(in the rows, 128 means zero)
Turns, then the turns between two rows, first turn first; the first pair answered
turn R:
[130 142 112 128 143 131 140 133 131 138 137 130 137 111 167 162 121] => [135 128 127 125 154 133 140 136 127 140 130 127 143  98 167 148 113]
[ 98 132 120  89 159 115 129 144 100 175 149 146 102 121 156 130 106] => [113  97 160  85 164 128 129 138  94 161 127 136 126 111 155  97  94]
[103 159  87 119 145 127 110 166 111 149 159 152 119 136 146 192 114] => [115 103 120 120 167 129 118 179  93 163 139 143 133 111 139 171  75]
turn L:
[ 99 209  72 118  59 111 115  86 139  68 160 132 119 165  90 161 164] => [130 159 128 118  52 127  94  79 126  41 124 115 138 164  61 103 157]
[139 133 133 140 144 128 140 145 142 154 135 147 147 103 184 146 107] => [106 154  95 132 131 115 143 134 128 164 162 152 110 120 137 166 118]
[165 132 172 141 126 138 123 130 156 112 115 111 163 124 186 123 135] => [127 170 128 142 126 120 137 138 153 140 148 127 136 135 194 164 144]
turn X:
[142 123 141 104 101 138 112 121 118 119 108 132 122  97  97  73 133] => [112 132 102 109 127 123 141 144 106 167 144 150 107  78 134 122 113]
[164 100 177 140 104 163  89 139 107  50  76  96 177 147  91  89 156] => [ 52 124  64 126 144 123 157 168  63 162 165 132 100 122  74 184 125]
[127 113  66 151  85 134 109 136  76 156 140 157 112 156 198 151 176] => [152 106 101 150  75 144  88 126  84 121 117 146 136 168 197 120 192]
[119  74 142 103 162 109 156 134  89 192 122 128  56  94  93  93  43] => [171  72 190 118 175 126 144 137 115 168  90 119 112  84 166  79  47]
turn Z:
[153 120 122 153 131 127 130 112 123 135 113 126 134 158  95 152 135] => [143 127 111 151 130 125 132 118 125 141 120 132 125 155  98 157 133]
[118  82 169 112 148 121 147 152 101 149 116 125 154 113  87 135 108] => [112  87 159 113 146 121 139 141  99 146 121 125 151 127  59 129 111]
[134  51 168 123 151 160 148 147 101 158 125 147 145  84  95 115  91] => [123  53 161 117 136 159 133 132  96 143 126 146 134 103  56 105  99]
Pairs:
(2 to 3 turns a pair)
[122 127  99 105 151  94 165 153 108 181 152 144 110 104 153 153 100] => [182 169 134 116  90 120 109 116 154  92 115 126 142 149 150 112 159]	X, R
[162 140 157 155  98 146 109 103 156  84 111 119 129 148 130 102 169] => [ 90  98 113 146 144 128 162 129 101 179 151 133  78 110 101 145 112]	X, R
[ 65  95  95 117 117 131  91 122 114 125 142 160  87 166  51 122 132] => [116  40 167 126 144 144  93 128 117 116 101 143 139 139  86  78 109]	R, L
[181  66 177 126 112 142 107 102 103  97  93 124 164 132 114  92 124] => [114  55 121 121 136 118 151 117  66 173 146 138 107 111  79 140  86]	X, Z, L
[133 151 135 147  79 157 137 138 132 112 111 155 152 118 106 108 141] => [131 115 142 140 105 155 157 150 107 145 114 162 154  95 106 111 113]	X, R, R
[142 105 173 132 167 154 134 126 130 137 100 119 173  94 162 115 118] => [107 111 131 127 177 143 160 140 115 173 134 130 141  89 152 142 101]	X, X
[ 70 154  57 128 115 100 141 151 104 162 159 150  77 136 114 174 126] => [130 193  89 147 117 110 126 155 160 126 136 151 127 135 213 175 148]	X, L
[168 127 120 128 108 166 109 119 156  99 121 109 148 157 123 100 144] => [171  93 138 130 148 159 133 141 144 137 125 111 152 127 156 110  99]	X, R, X
[ 99 120  99 120 127 118 142 125  94 159 152 135  86 124  88 138 114] => [163 164 132 140 122 134 125 127 159 118 134 133 140 128 194 150 150]	X, R, R
[111 153 108 126 123 131 152 126 130 156 161 138  99 125 134 149 112] => [112 144 120 124 102 145 130 111 126 134 152 125  96 145  90 117 126]	X, X
[146  69 184 130 109 130 126 143 105  95  85 112 148 117 131  65 108] => [114 186  96 134  59 123 115 129 139  73 129 130 107 166 132 127 176]	R, R
[165 187 120 161  90 152  96 110 140  78  88 128 135 181 128 122 198] => [ 89 144  79 134 112 130 135 117  73 153 121 135  72 165  42 139 150]	X, L, R
[165 168 135 148 108 140 107 113 181  78 115 114 157 138 163 127 162] => [128 123 125 132  92 136 100  96 130  86 117 105 113 151  53  95 150]	X, L
[157 115 153 137 145 141 126 135 147 130 118 127 170 112 217 154 118] => [172 107 171 134 108 151  92 108 139  83  96 114 167 132 147 112 129]	X, X, X
[150  97 158 134 102  72  87 100 138  93 115 137 138 148 128  80 123] => [151  99 158 142 132  68 105 119 153 125 125 145 150 124 194 112 112]	X, X
[126 174  97 149 132 138 161  82 172 140 158 141 100 101 125 151 149] => [144  89 153 141 158 146 160  86 143 148 120 127 122  80 101 105 109]	R, R, Z
[134 102 155 127 126 129 107 124 121  94 128 118 142 130  80  88 115] => [136 173 121 130 109 125  98 123 154  85 143 127 143 147 129 130 153]	R, L, R
[ 82 153 103  95 145  96 161 138  58 120 175 135 110 126  82 143  88] => [166 177 167 117 137 125 137 137 115  67 140 124 181 119 189 131 110]	X, R
[140 153 162 125  75 129  76 116 143  50 114 102 162 154 136  48 147] => [ 98 171 116 133 142 108 142 169 141 142 171 137 153  99 246 152 108]	Z, X, Z
[154 160 109 123 108 137 143 112 166  53  97 122 134 134 140 103 174] => [ 99 135  71 110 112 124 161 110 121  95 125 129  87 136  59 107 151]	X, L, R
[139  96 141 113 129 171 147  84  93 113 170  77 122 149  56  65 113] => [160  93 162 122 182 170 176 120 112 150 178  92 156 102 175 106  87]	L, X, X
[ 82 117 126 109 130 111 132 146 109 155 162 136 109 117 113 146 143] => [117 141 133 122 130 116 137 149 141 135 155 137 139 118 175 156 160]	X, L
